Some points, one per row:
ndarray[ -8 115  64  42  -4  33 -33   0 -12 -38  -9  36]
ndarray[-30 -46  22 -14  -9  11  -3 -11 -15  21  -4 -14]
ndarray[-13  14 -16 -20   7 -23 -18 -24  19 -10  -8   2]
ndarray[  -8 -101   16   48    5   26  -48  -11  -25   12   24    5]
ndarray[ -1 -12 -13  -5 -24  -6  10 -19  11  60 -14   3]
ndarray[ 33 -16  23  33   6 -20   8 -32  -4  38  21   9]
ndarray[  27 -112   13   58   -8   -9  -29   16  -38   -3  -15   -6]
ndarray[-32  36  34  16 -10 -29 -44  25  -6  27  13   8]
ndarray[ -6  10 -17  10   7 -21  23 -28  26  -1   4 -25]
ndarray[-19  34  31  -3  10 -14   7  -6 -25  -5  20 -26]
ndarray[  46  123  -33 -127  127  127  127   58    3 -127 -127  127]
ndarray[-24  44 -21  26 -16   7   9  -3  17  27   2 -15]
ndarray[-14 -38 -17  -5   4  -6 -18 -20   6  36  12 -46]
ndarray[  3 -15   3  27  12 -28   5 -21  10  52   3 -39]
ndarray[ -1 -24  54  25  -1  19 -23  23 -23  13  -6  26]
ndarray[-11   3  -3  26  -1 -31 -26 -30 -22   2  31 -27]
ndarray[  0 -31   2  36   7  -1 -13 -33   8  44 -17 -12]
ndarray[  1 -42 -21  -1 -22 -20 -10 -22  36  23 -15 -26]
ndarray[ 16 121  14  37  11  30 -25  11 -20  -7  39  32]
ndarray[ -6 -69 -31 -23  -8 -15 -29   9  -3  53  10 -41]
ndarray[  5 -56  57  43 -11   2  12 -27 -36 -17   0  33]
ndarray[-11 -91  54  68 -11 -15 -30  -1 -37  22  -6   4]
ndarray[  7 -11 -15  19 -10   5  -8  -6 -20  55  -2   4]
ndarray[-15   5  19 -15 -17 -29 -12 -22  -3   5   4 -20]
ndarray[  2  17 -11 -28  26  20 -13 -28   6  26  -9 -36]
ndarray[-21  -8  22  23 -13  25  15  19 -25  -3  -6  19]
ndarray[  7 -57  -1  32  16   6 -18  15 -28  39   9  20]
ndarray[ 12 107  54  59  27  16 -15  -9 -19 -11  15  -4]
ndarray[ 31 -36   8 -26   2  -7 -33 -16  34   8 -13  -5]
ndarray[ 27 -38 -20 -14  -5 -13 -19 -10  28  29  -2 -11]
ndarray[ -6 -10  56  21   9  20  -6 -22 -12   7  48  29]
ndarray[ 23   0 -25   3  15 -32  -5  13  -4  -4   2 -28]
ndarray[ 19  24  32  -1 -15 -19 -23  10   1  26  16   3]
ndarray[ 32 -39  78  60 -40  -9 -11 -24 -32  39  -3  10]
ndarray[ 10  72 -28   8  -8 -22 -15  10  43 -10 -17   8]
ndarray[-40  27  32  38  -2 -35 -11   7  -2   5 -16 -28]
ndarray[  9 -63 -12  -6 -10   7   4 -16 -12  17   4  -3]
ndarray[ 27 -49  -2  46  12 -21 -41  18 -39  41  -5 -30]
ndarray[  7 -67  32  19  14  -4 -12 -11 -18  62 -24 -22]
ndarray[  9 -94 -20  17 -21 -10 -34  22  29  41   9 -41]
ndarray[-16 -23 -11   2  -6 -19 -34  25  31  34 -12 -41]
ndarray[-22  32  10 -29 -16  14 -16   1   0  -1  37 -23]
ndarray[ 26  11  46  32   6  22 -12   9 -31   3  24 -26]
ndarray[  26   91  -53 -127  100  111  127   38   28 -127 -127  127]
ndarray[  -6  104  -71 -127   50   69  127   48   45 -127  -69  104]
ndarray[-32  38  10   2  -6 -23 -13  -1   3  37   5 -10]
ndarray[ 27  10  34  10  19 -23 -13  10 -20 -14  27 -11]
ndarray[   2 -100  -46   11   -4   10    3  -12  -14   42   23  -20]
ndarray[-22  54  -3   5 -16  -7  -5 -12   1  16 -27  19]
ndarray[ 21 -50  -6  14   3  -3  -8   9  -8  38 -13  -3]
ndarray[-30  27  29  27  17 -10  -9  -7 -13   7 -14   2]
ndarray[ -3 -27   1 -15  -4 -21 -28  27  33  27  17  -3]
ndarray[ 10 -35  36  58   0  24   4  22 -22  42  36 -29]
ndarray[ 14 -44 -13  18   5  -7  15 -31  -6  61  -8   4]
ndarray[ -7 -40  14  45  12 -17 -17  18 -54  54  30  27]
ndarray[-34 -47  14 -17   2 -33   0  26  16  26 -20 -40]
ndarray[ 13   9 -19 -21  -6  14   5 -12  23   0 -15 -33]
ndarray[  3 -97  35  56 -36  16  -5   8 -54  -4  21  50]
ndarray[-13 -95   6  11 -10 -22 -24 -27  -4  18 -27 -23]
ndarray[ 16 103  39  38   7 -15 -34 -22   3  -1 -26  30]
ndarray[-18  41  -2  -6   6  15 -30  12  12  44  20 -48]
ndarray[  29   72  -95  -83   21    9   87   14   -2 -127  -13   66]
ndarray[ 13  41  -9  33   4 -37   0  14  -1  28 -19  -9]
ndarray[  21   84 -102 -119   23   63  127   25   -5 -127    2   33]
ndarray[ 18 -30 -22  -5 -26   9  23 -24  12  50  24 -36]
ndarray[-22 -36  -7   6  17  -2 -24 -24 -10  43  -3 -39]
ndarray[  6 -90 -19  16 -17  -8 -30  21  27  39   8 -39]
ndarray[-19   9  19 -21 -16 -30 -10 -26   3   7   4 -21]
ndarray[-16  77  87  38 -26  -7 -30 -27  -2  22  13  -7]
ndarray[  0  18  -9 -25  25  17 -13 -26   7  28  -7 -33]
ndarray[ 12  88   9  12  28 -23  12 -25  28  12  26  -2]
ndarray[-13 -70 -11   0  19 -20 -50  23  -9  48  15 -36]
ndarray[ 17 -31  26   8 -23 -33 -10  14  -7  44  17 -15]
ndarray[  8  66 -33   9  13   3   6  18  10  -2   2  16]
ndarray[-27  33  18 -18 -19   8  -4 -16  43  -3  13 -21]
ndarray[ -7  19  -1  18  16   2  -2 -13   0  14  17  13]
ndarray[-15  44  20  16   5 -26  19  -6  37   3   5   6]
ndarray[  3 -11  16 -19   9  -4  18  17   8  36  12 -48]
ndarray[-25 -42  -1 -21  -1 -38   6   8 -11  55  10 -51]
ndarray[ 21 -16   2  40  -2 -28  35  20 -44  45  19 -26]
ndarray[ 18  31  85  28  -2 -19  19 -16 -50  32   0  16]
ndarray[   2   69  -83 -127   24   77  121   31   31 -127  -24   48]
ndarray[  11   86  -20 -127  106  127  127   46  -12 -127 -127  127]
ndarray[  32   68  -73  -46   47   46   88   40   23 -127   -3   14]
ndarray[-23 -38 -35  19  13 -37 -10  21  35  24  22  -8]
ndarray[ 12  48  -9  33   8 -38   4  14   1  30 -21  -9]
ndarray[-18 -30  -4   9  20   0 -22 -24 -10  43   0 -35]
ndarray[  6  23  -5  12  21 -34 -27  20  24  36   3 -46]
ndarray[ 25 -55 -31  15 -20   2 -45  22  16  18  11 -37]
ndarray[ 24 -46  -1  23 -33   3   5 -16 -27  56  -7 -40]
ndarray[ -4  17 -23  11 -17  22   4  21  14   4  10 -18]
ndarray[  1 -12  43  49  -5  25  11  17 -39   8 -10  19]
ndarray[-19  30  27  -3   6 -15   5  -6 -20  -3  16 -27]
ndarray[-26 -17 -14  -5  -9   4  -8  19  30  32  18 -29]
ndarray[  3  71  20  49   0   9  -1 -33 -31 -11  30  26]
ndarray[   7  118   -2  -52   48   79    5  -10   17 -127  -35   49]
ndarray[ -4 -63  -7   8  -8 -27   2  17 -41  43  38 -24]
ndarray[-12 -54 -28 -18 -20  -6 -36   3  -7  40 -32   0]
ndarray[ -4 -15   1  13 -18  -9   2  16  -5  18  -2  -1]
ndarray[ -7  15  15  39 -40  16  -6  23 -29   6  36 -16]
ndarray[  9   3  -5 -23  14 -34   3 -12  14  20 -16 -26]
ndarray[-33   4 -27 -23  -7   4   6 -19  12  40  25 -37]
ndarray[ 15   9 -38  14 -17   5  12   1  33   5 -31 -19]
ndarray[  -7 -125   22   40   -2   11  -29   34  -60  -44  -28   64]
ndarray[ 25 -56   4  10 -12 -20 -44  22   3  52  18 -35]
ndarray[-16 -14  -3  19  11  12 -18   1  -6  53  16 -31]
ndarray[ -3  -5 -14   7 -28 -31 -31  14  16   9 -17 -38]
ndarray[ 22  13 -23 -15 -28 -33 -18 -26  40   6 -27   6]
ndarray[ -8 -98   4  62 -21 -14  13 -27  -2  -1 -15 -22]
ndarray[ -5  19 -42  21 -32 -10 -21  -9   9   4   6 -52]
ndarray[-20 -75   6  32 -35 -11 -32  -8  -7  60 -32 -18]
ndarray[  20   76  -95 -111   22   59  115   24   -5 -127    0   27]
ndarray[  21   86  -31 -127   85  126   53   22   -1 -127  -70  127]
ndarray[ -2  18  -5  -6 -12  12  -6 -28  29  56  11 -32]
ndarray[-14  47 -17  -1  32 -20   4  -6  26  10  19 -19]
ndarray[ 15  70  -9  14   9 -28 -13   9 -17  33  -2  12]
ndarray[ 12 117  41  15  20  -1 -29   3 -30 -32   9  14]
ndarray[  9 -60 -13  13   7 -22 -19 -17 -35  47   2  14]
ndarray[ -5  26   0   5 -14  13   7   2  12  29  23 -27]
ndarray[  42  102  -38 -127   55  127  127   28    4 -127 -125  127]
ndarray[  0  -3 -14 -19 -18   4  25 -16  13  27 -20  15]
ndarray[-16 -29  -7 -28  23   5 -12 -14  -8 -13  12  -3]
ndarray[ 15  74 -13  14   9 -32 -15  11 -17  35  -4  17]
ndarray[-24 -29  33  33  13  -5  -2  -5 -31  24 -18  11]
ndarray[   7  127  -44 -127   94   98  127   60    6 -127  -79  127]
ndarray[ -6  78   0  -5  -7  -6 -18  -2 -15  21 -28   1]
ndarray[ 24  25  16  -6  10  12  17 -18 -17  15 -24 -29]
ndarray[ 39 -86   4  34 -17   0 -16  -8 -29  26  11   1]
ndarray[-20 118  30 -12   6  19  21  -4  11 -20  33 -20]
ndarray[-28 -54 -23  10   0   8 -10   4  -4  59  -5 -12]
Then 24 other points, each followed by its number:
ndarray[ 31  16  11  34   4   7 -17  17   2  -4   3 -28] 0
ndarray[ -8  98  75  59 -21  21 -16   7 -42  14  41  17] 1
ndarray[-27  39  29  19 -19 -26 -29  -9  23  38  31 -22] 2
ndarray[ 28 -57 -29  10 -36 -14 -13  27 -18  24  -8  10] 3
ndarray[  1  80  13  -1  12 -21 -22  31  18  -8  -4   0] 4
ndarray[-14 -91 -10  31 -34 -22 -26   4 -29  53  -4  25] 5
ndarray[  3 -47  -5  31  13   4 -13  12 -29  30   9  17] 6
ndarray[ -8 -24  62  15 -38  28 -30  -8   3  62  40  11] 7
ndarray[  5  -6 -13 -16 -30  11  -6 -12  12  33 -11   0] 8
ndarray[-11 -38  54  58  -6   8   5 -22 -49  -7  -2   3] 9
ndarray[-22 -23   7  23  13  -9  15 -16   9  19  31 -13] 10
ndarray[ -9 120  52  -4   7  -9 -28 -19  11  -7  16 -29] 11
ndarray[-16 -33  52  53 -10  21 -29  -8 -45   3   7  -6] 12
ndarray[  8 -52 -48  27 -30  -2   0  24  18  58   1 -11] 13
ndarray[-10 -88  34  60 -14  10 -22 -10 -15  40   4 -20] 14
ndarray[ -8  -4   6  24 -19   6  -2 -14  -5  35  26  22] 15
ndarray[ 20 -13 -18  23  19 -42 -30 -10  25   4 -25 -34] 16
ndarray[-34  37  32  26  20 -11  -8  -6 -15   2 -14   2] 17
ndarray[-15 -86  -2  25 -19  18  -3  -1 -10  33  18  16] 18
ndarray[ 25  38 -27 -44  11 -29  44  -2  30 -47  45 -14] 19
ndarray[ 12  10 -21 -19  -3  15   6 -12  26   3 -15 -31] 20
ndarray[ -9 -68   0  29  -5  -3 -48 -26  24  63  -5  -4] 21
ndarray[ -2  44  -3 -22 -24 -10  13 -23 -10  34   0  18] 22
ndarray[-21  43  44  15  27 -30 -41  23  24  -6 -20   5] 23
Which of these numbered points is nearest to each point below, ignoring the direction in which the first points spread most? Its number follows each.
ndarray[  5  57 -11 -16  -7  -4 -20  -9 -13  48   4  -6] > 22
ndarray[ 16  -8   7  19 -29 -12 -21 -16  21  51 -23  -1] > 8
ndarray[-15 -54 -35  20 -26   7  -4  23  27  29 -26  -9] > 13
ndarray[  -7   61  -69 -127   30   68  127   25    7 -127  -99  127] > 5
ndarray[-18 -38  58  58 -12  22 -29  -6 -49   0  10  -3] > 12
ndarray[ 24  72  14  -1  28  26 -10  16  14 -71  16  -7] > 0
ndarray[-11 106  81  65 -21  23 -16   8 -46  13  42  23] > 1
ndarray[ -6 -24  54  16 -34  27 -31  -7   6  60  36   7] > 7
ndarray[-11 109  36  16   9 -16 -37  -7  10   5  24 -20] > 11
ndarray[ -7  -6  -5 -29 -38 -45  25 -14 -24  55   2  -4] > 22
ndarray[ -5 -26  59  16 -33  22 -30 -10   4  62  37   9] > 7
ndarray[   7   85  -46 -127   43   84  127   60  -16 -127 -105  115] > 5
ndarray[  8 -53  -3  31  16   2 -19  13 -24  36   6  16] > 6
ndarray[ -6 125  71  47  -3  37 -36   1 -11 -42  -8  43] > 1
ndarray[ 11 107  11   4  18 -27 -36  12 -14   8  -8 -22] > 4
ndarray[ -8  -4  58   7 -27  23 -16  -5  -1  49  27 -18] > 7
ndarray[ 10  18  21 -21  12 -12 -30   8  17  20 -27  -3] > 23
ndarray[ -9 103  38  17  10 -17 -37  -9   9   3  24 -17] > 11
ndarray[ 13 -52 -29   9 -20 -45   1   8  38  51  24 -18] > 13
ndarray[ 12   2  36  12 -23 -26  -9   7 -21   4  -1 -42] > 0
ndarray[ -9 -13   9  25 -23   6  -1 -18  -4  42  27  24] > 15
ndarray[  9 -22  29  52 -16  11  -4  11   3  29  41  20] > 15
ndarray[ -1 -10  43  48  -2  27  11  21 -38   7  -9  21] > 12
ndarray[ 12 -47  73  18 -16  17   7   6 -32   6  42  48] > 7
ndarray[ 12  23  24 -20  14 -14 -33   7  18  22 -29  -3] > 23
ndarray[ 18  -7 -17  25  20 -38 -30 -10  22   5 -27 -30] > 16
ndarray[-10 -73   0  31  -5  -4 -53 -30  27  66  -5  -7] > 21
ndarray[-22 117  31 -13   6  18  20  -5  16 -21  35 -22] > 11
ndarray[ -6  -6  60  21   8  22  -4 -21 -17   8  50  27] > 7
ndarray[ -2  15 -50   4  26 -40   8 -31  44 -11  -6 -34] > 16
ndarray[ -6 -39   9  41  15 -17 -19  20 -54  56  28  29] > 6
ndarray[ 27   9  45  31  10  25 -11  13 -31   3  25 -28] > 0
ndarray[  3 -24   7   1  17  22  10  19 -34  12  24  23] > 6
ndarray[  7  -9  -4 -10  -5   8   4 -17  26  39 -22 -40] > 20
ndarray[  6 -66  70  63 -15  -5   0 -32 -40  12  10  21] > 9
ndarray[ 23 -72  17  38   2   3 -23   4   8  13 -23 -17] > 14
ndarray[-22 -15   6  25  11  -7  11 -14   9  18  30 -15] > 10
ndarray[  4  85 -27   4  25   3 -21  22  -8 -36  17  -2] > 4
ndarray[  2  91  -4  -4 -13 -18 -20  12 -15  -1   6   4] > 4
ndarray[ -7  -9  63  25  11  22  -4 -23 -16   8  54  32] > 7
ndarray[-12 -65  26  19   5 -26   8 -30   4  36  29 -34] > 10
ndarray[   8  127   -7  -30   11   46   -1   29   -4 -127  -41   97] > 23
ndarray[-30  43  20  11  23  -6   8   0 -15 -17 -17   5] > 17
ndarray[  1 -14  28  -6  18  -9  24 -26  12  20  28 -43] > 10
ndarray[  2 -85 -39   9  -4  10   4 -14 -16  42  20 -20] > 18
ndarray[-22  55   3   0  -6   7 -34 -33  23  10  18   8] > 2
ndarray[-24 -31  65  78   8  20 -24 -27 -13  42  -1   2] > 12
ndarray[ -15 -106  -10   20   -4    9  -49   -6   -7   54   20   -7] > 18
ndarray[ -9   8  -8  14 -10  -1  -6 -23  41  44  -4 -37] > 20
ndarray[ 34 -26  34  31  13 -24 -21 -27 -34   1  26 -36] > 0
ndarray[ 31 -33  44  38 -35  19 -34  19 -11  32  39 -32] > 0
ndarray[  1  43 -66 -51  -1 -21  43   2   8 -45  48  -5] > 19
ndarray[-23 -74  -9  47  -9 -18 -38  -6 -24  35 -28  21] > 5
ndarray[-29  56   7 -17 -15   4  -1 -26  31  38   5 -41] > 2
ndarray[ 29 -25  30  26  12 -22 -23 -24 -31   4  26 -33] > 0
ndarray[ -31  101  -58  -33   37   41  106   -9   -2 -127  -15   15] > 10
ndarray[  2  20  11   8 -22  10 -34 -16  31  50 -14   8] > 8
ndarray[  9  78 -29   6 -11 -22 -14  12  44 -11 -20  12] > 4
ndarray[  1  85  74  65   9 -23  12  23 -39 -24  33  41] > 1
ndarray[-20 -63 -16  39   7   4 -21   8 -39  30  30 -31] > 6
ndarray[-22  81  12  12   7   9 -44 -10  -4   2  27 -35] > 11
ndarray[-11 -42  21  26   9 -14 -26 -29  16  47  -2  10] > 21
ndarray[  24 -105   33   34   -1   -4  -41   24  -38   33   27    9] > 6
ndarray[ 18 -48  74  60  -5   4 -12  17 -28   4  48   1] > 12
ndarray[ -2 -10  -8  -6 -22  -9   8 -19   9  58 -13   3] > 8
ndarray[ 20   0 -41  19  13 -23 -33 -33  42  29 -21  -4] > 16
ndarray[  4  51 -71 -59   0 -24  45   1   6 -52  50  -2] > 19
ndarray[ 34  -6  -8  -1   0   4 -27 -25  28  36  10 -33] > 20
ndarray[ -9 -11   2  41 -19   1 -43  19  15  56  21  10] > 15
ndarray[  6  -7  34  30 -13  12 -30  -1  10 -23   7  28] > 12
ndarray[ 15 -35  56  28  -6  -1 -16 -23 -42  18  20   3] > 12
ndarray[ 26 -59 -27   9 -34 -11 -17  25 -20  22  -6   8] > 3
ndarray[ 17   5  24   0  17   2 -21   4 -10  29  23 -42] > 0
ndarray[  -3  125  -64 -127   27   92   73   14   43 -127  -59  115] > 8
ndarray[ 25  20  37  -7 -21   2   5  10 -13  -9  16  -7] > 0
ndarray[-12 -28  53  54  -7   7   8 -23 -43  -7  -3   2] > 9
ndarray[ 25  -4 -28   3  14 -35  -7  17  -7  -6   0 -29] > 16
ndarray[-14 104  54  -2  34   9 -30  19 -29   1  -2   8] > 11
ndarray[ 15 -28 -28   3 -15 -23 -26  19 -26  42 -11  -1] > 3
ndarray[-22  37  13 -23 -13  14 -14   1   1   0  35 -19] > 2
ndarray[ 24 -81  26  69 -22  27 -35  -4  -1  -1  -8  16] > 14
ndarray[  6  91  50  53  14  12  -5  -6 -26   3  27  37] > 1
ndarray[ 20 -49 -19  41 -27   0   4   3   9  50 -10 -30] > 13
ndarray[   7   46  -73 -104   46   73  115   14   25 -127  -48  112] > 18
ndarray[-24  50  66  29  17  11  -5   1 -25  24   1  22] > 17
ndarray[-18 -26  46  62 -18 -19  -3 -29  -7  49  42  16] > 15
ndarray[ 25  30 -20 -35   8 -26  39  -3  27 -43  42 -13] > 19
ndarray[  11   77  -20 -127   94  127  127   44  -11 -127 -127  127] > 14
ndarray[ 11 106 -91 -36  33 -21 103  11  -3 -92  52  -5] > 19
ndarray[-39  45 -12  -3  28  -2  -3  18 -19  -1 -27 -15] > 17
ndarray[-24 -44  17  20 -14 -37  26 -30 -11  56  11 -50] > 10
ndarray[ 27 -38 -14 -11  11   3 -16  -1 -19  19  12  10] > 6
ndarray[  8 -60 -13  -6 -11   8   1 -17 -13  15   4  -3] > 18
ndarray[ -5 -19   1  15  21 -36  17  28  37  50  23 -12] > 10
ndarray[ -5 -26  -3  14  21 -40  15  26  39  56  23 -10] > 10
ndarray[ -8 -91  29  21 -32 -27  -6  11 -16  60   5  17] > 5
ndarray[ -11  100  -24 -127   85   78   98   20   33 -127 -100  127] > 21
ndarray[  3  78  43  50  13  11  -6  -5 -25   8  25  33] > 1
ndarray[ -4  21  33  21  10 -28   2 -19 -16   9 -10  15] > 17
ndarray[-18 -37 -32  20 -11   6 -34   9 -35  45   3   2] > 6
ndarray[ 25 -41  -9  26  18 -13 -26  17 -35  13 -13 -17] > 6
ndarray[ 23  33 -10 -23 -13  -9  28  -9   0  33  21 -12] > 22
ndarray[  14   82  -67  -88   20   40   72   25   43 -127   17   43] > 19
ndarray[  7 -48 -17   2  16   6  16  19  11  66 -10 -16] > 13
ndarray[   6   48  -78 -116   52   80  125   16   28 -127  -54  124] > 18
ndarray[ 15  68 -16 -54 -12  -5  19   5  34 -66  45  18] > 19
ndarray[ 17 -62  34  47 -27 -14  -9  18  11  47 -20  -6] > 14
ndarray[ 26 -21  48  63 -32  -5   8 -28 -50  16 -17   5] > 9
ndarray[ 19 -41  76  57  -5   0 -12  16 -30   3  48   0] > 12
ndarray[  1 -26  13 -23  -7  -4 -34  22  -8  59   0   6] > 8
ndarray[  33   53  -58 -127   27   48   95   42   43 -127  -56  106] > 3
ndarray[-32  32  36 -18  27  -1   2  -6  -5  14 -20 -10] > 17
ndarray[ 10  90 -95 -35   3 -23  97  14 -13 -81   3 -22] > 19
ndarray[-21 -10  66  13 -14  -9  23 -22 -32   4  12  21] > 9
ndarray[  4  89  41  50  12   8  -8  -6 -22   1  26  33] > 1
ndarray[-10  69  -8 -36  -2 -10  39 -25  -5 -32 -13  28] > 22
ndarray[-15 -29  27  17 -17  23 -23 -20 -47  50  12 -21] > 12
ndarray[-13 -25   4 -19 -25 -16 -14  16   7  47   8 -28] > 8
ndarray[-33  70   2  -2 -17   2 -36 -13  23  24   3 -43] > 2
ndarray[ 15  98  25  18 -17 -22 -29  12  15  24  16  -6] > 4
ndarray[-25  38 -28 -29   6 -10   1  12   9  11 -27 -45] > 20
ndarray[  1  79   9  23   8 -32 -15   6   0 -33  36 -27] > 4
ndarray[ -23   67  -77  -41   39   36   70    9  -29 -118   -8   32] > 10
ndarray[ 15  28   7  -8   5  -7   1  18  -3  -5 -19 -20] > 0
ndarray[-21 -52   1  12  23 -11 -27   5 -12  65  22  -8] > 6
ndarray[ 33 -66 -23  31   9  12 -43 -29 -24  55  18   4] > 6
ndarray[  0  82  14  26   8 -34 -20   4   1 -31  39 -26] > 4
ndarray[ 15 -24 -25 -23 -19  -1  -3 -29  -3   2   5 -39] > 20
ndarray[ -4  90  37  23  30  23   9  -7 -25  13  -8   4] > 17
ndarray[ 23 -56   6  28 -30  -1 -13 -36 -23  31  43 -14] > 15
ndarray[  15   78  -32 -127   53   56  126   60   -2 -127  -53  117] > 5
ndarray[ -3  50  27  30  -6 -12  14  -2  34  36   8 -20] > 2
ndarray[ -7 -73   5   3  16 -36 -40 -29 -10  53 -15 -22] > 21
ndarray[ -2  76 -30 -40 -18 -18  37 -23   1 -45  48  -1] > 19
ndarray[ 14  -1 -25  -4  24 -40 -12  -9  -9  36 -14 -28] > 16
ndarray[  8  53  28  47  20   4  -3 -14  -7  -1 -12  16] > 17
ndarray[  33 -101   69   64  -10   27  -12   -8  -62  -48  -24   32] > 9
ndarray[ 26 -77  11  34   5   1 -25   4  10  13 -26 -16] > 14
ndarray[  12   88  -75 -127   66   59  123   43   36 -127  -56  123] > 5
ndarray[  2 -36  35  47  -3 -22  -8 -11 -13  54  27 -33] > 10
ndarray[  29   54  -54 -127   28   48   89   40   39 -127  -51  101] > 3
ndarray[ 15  88  25  18 -17 -22 -26  11  12  26  14  -9] > 4
ndarray[-33  63 -19   8  10  19 -27   7  33  43  17   5] > 2
ndarray[ 17 -75 -38  14 -34 -13 -34 -16 -27  34 -14 -10] > 3
ndarray[  26   62  -48  -96    8   23  113   14    5 -127  -16   38] > 19
ndarray[ 15  17 -15  15  27   6 -44 -33  24 -11  -4 -10] > 16
ndarray[-29 -71 -29  22   6   4 -19  22  -8  21 -21  22] > 5
ndarray[  1 -20 -27  -2  23 -10 -33 -20  -8  24 -31 -19] > 16
ndarray[-18 -95   7  36 -39 -33   3  -8   3  54  11 -24] > 18
ndarray[-14   6 -72  26  20  -3 -43 -18 -15  30 -20 -18] > 16
ndarray[ 10 -91 -34  -5 -12   5 -25 -22  30  29 -33 -10] > 21
ndarray[-22 -31  15  19   2 -35 -31   4   1  40  24 -18] > 10
ndarray[ 27 -44  -4  40   9 -22 -36  14 -36  40  -6 -28] > 6
ndarray[  0  39   3  -9  -6 -25  25   3  -6  40  27 -18] > 22
ndarray[  9  -1  12  51  23 -26 -30 -16  -2  -8   7 -10] > 0
ndarray[-19  16  -1  -4   2 -26  -2  12 -24  45  11 -18] > 22
ndarray[ 12   8   3  27   1   4 -40  -9  25  10   9 -15] > 0
ndarray[ -15   78  -52  -93   34   56   96   12   24 -127   -6   39] > 10
ndarray[-33  58 -19   7   9  21 -27   6  33  44  17   8] > 2
ndarray[  6 -60  40  18 -44  -2   0  22  -3  -2  10 -17] > 14
ndarray[-26 -39 -12   7  24  13  12   4  10   7  -3 -10] > 10
ndarray[-10 -85  33  46 -22  35 -49  29 -42 -16  14  38] > 12
ndarray[  0  -8  14  29  24 -24 -40  10  -1  51  -6 -34] > 0
ndarray[-24  11   3   3 -22  12  14 -13 -14  29  23 -10] > 15
ndarray[ 18 -32  42  11 -28 -22 -17 -16 -55  22  41  29] > 15
ndarray[-19 -54 -43 -28   0   4 -31 -25  34  15 -17  -6] > 21
ndarray[ 11  89  43  40 -22   8 -33 -11 -11  35  24  13] > 1
ndarray[  4  20 -18 -26 -26  -9  -5 -31 -20  41 -13   5] > 22
ndarray[ 18 -60 -41  -3 -25  -2 -18 -12 -24   5 -21   1] > 3
ndarray[ -5 -28  15  31   5 -43 -35 -25  20  24  -1  -5] > 16
ndarray[ 17 -84  -7  29   7  -8 -20  13 -11  29   8  -5] > 6
ndarray[ -8  40  40  -8 -17 -28  -9  -5  17  37   8 -10] > 2
ndarray[-13  42  -5  26 -12  -4  -5 -32  42  18  27  -7] > 2
ndarray[ -16   65  -65 -127   78   82  127   64   40 -127  -59  115] > 18
ndarray[ -5 121  12  13   9 -18 -43  15 -20   8   4  20] > 4
ndarray[-13 -50 -27  32 -20 -19 -42  23   6  56 -14 -26] > 13
ndarray[-18  83 -20  -7 -18 -27  12  -7  37   4   5 -20] > 2
ndarray[  19   83  -88 -105   21   60  117   22   -4 -127    0   29] > 19
ndarray[-27  27 -11  27   3  18 -44 -18 -11  16  28   2] > 15
ndarray[-21  91 -27 -17 -13 -18  21  -6  36 -15  -3 -12] > 2
ndarray[ 14 -88  26  30 -40 -16  14  29 -26 -11  38  20] > 18
ndarray[-35  67  65  12  -2 -22 -14  -5 -17  -7 -11 -12] > 17
ndarray[ 11   3   2   5  -3 -16  18   5  14  16  13  -4] > 10
ndarray[-30  91  11  -5 -13 -26  -6   8  15  -1  22  22] > 2
ndarray[-27  59  40  22 -21  17 -29 -26  22  47  21 -39] > 2
ndarray[ 15  14 -40  11 -16   3   8   1  33   3 -28 -19] > 20
ndarray[-15  13  20  30  33  -1 -14  19 -20  45 -19  -7] > 17
ndarray[-18   4 -22   8 -24 -11 -22  -5   3  20  -8 -48] > 20
ndarray[-18  32 -18  17  24  16 -15  -3 -16  48  24  -7] > 15
ndarray[-25 -52   6  -3  16 -23 -39   9  21  59  -7 -21] > 21
ndarray[-17 -54 -25 -11   7 -31   6  -6 -21  11 -26  -8] > 5
ndarray[-13 -34 -16  -7   7  -6 -19 -23   4  37  12 -46] > 20
ndarray[ 20 -62 -45   1   1 -45 -34  28 -21  30 -15 -42] > 3
ndarray[  13 -102  -25   51  -31  -14    3   27  -20   20   -2   24] > 5
ndarray[ 27 -79  14  36   4   3 -25   5  11  13 -27 -16] > 14
ndarray[-17  19  51  60 -24  34  27  -6 -19  21  -2 -16] > 12
ndarray[-14 -35  27  23   0   9  -7 -23 -17  21  29  36] > 15
ndarray[ 22 -55  -5  18   2  -3  -9   9 -13  38 -16   0] > 6
ndarray[  2  81  17  50   0   7   2 -37 -32 -15  29  25] > 1
ndarray[-15 -33 -19  -6   7  -8 -18 -24   5  37  15 -47] > 20
ndarray[-16 -33 -34  26 -13  -8 -30  -4  19  43  16 -48] > 20
ndarray[ -14   88  -55 -101   36   61  103   11   23 -127   -7   45] > 10
ndarray[-22 -46   0  13  22  -9 -29   3 -12  61  23  -7] > 6
ndarray[ -4 -60  24   1 -35 -13 -33  -1 -45  26  22   7] > 5
ndarray[  14   45  -64  -99    1   52   60    3   38 -108  -32   15] > 20
ndarray[  5  13   0  -5  13 -23   7  24 -25   9  -5 -43] > 0
ndarray[ 22 -40  -4  43  12 -18 -40  17 -33  42  -3 -27] > 6
ndarray[  29   69  -83  -73   20    6   81   13   -5 -127  -10   60] > 19
ndarray[  8 -50 -23  16  14 -22 -25  -2   3  18 -13 -14] > 16
ndarray[ -13   65  -69  -81   14   21   52   23   13 -121    0   30] > 19
ndarray[  9  31  12  -9  -5 -23 -13  18  31   9 -11   4] > 4
ndarray[   3   67  -80   15   22  -13   60  -24  -13 -106   28   16] > 19
ndarray[-16  55 -10   3  30 -20  -2 -22  38  40   4 -10] > 2
ndarray[-28   3 -22 -24   9 -37  12 -36   5  51  -9   8] > 22
ndarray[  32 -100   66   65  -11   27  -15   -8  -57  -44  -23   31] > 9
ndarray[-31  30  19 -20 -21   7  -5 -14  43  -6  11 -21] > 2
ndarray[ 17  43  24   2   1   3  -8  -8 -16  40  -3   7] > 22
ndarray[ -3 -12  18  28 -32  17  -7  12   3  47   2   9] > 15
ndarray[-30 -62 -11 -16  20  -1 -12 -22  37  60   5 -28] > 21
ndarray[ 29  -9  -9 -10  -5   1 -22 -30 -25  26 -26  11] > 8
ndarray[   6  117 -127  -78   59   23  114   12    6 -127   -2   93] > 19
ndarray[-34  70  66  12  -2 -20 -13  -4 -20  -6 -12 -11] > 17
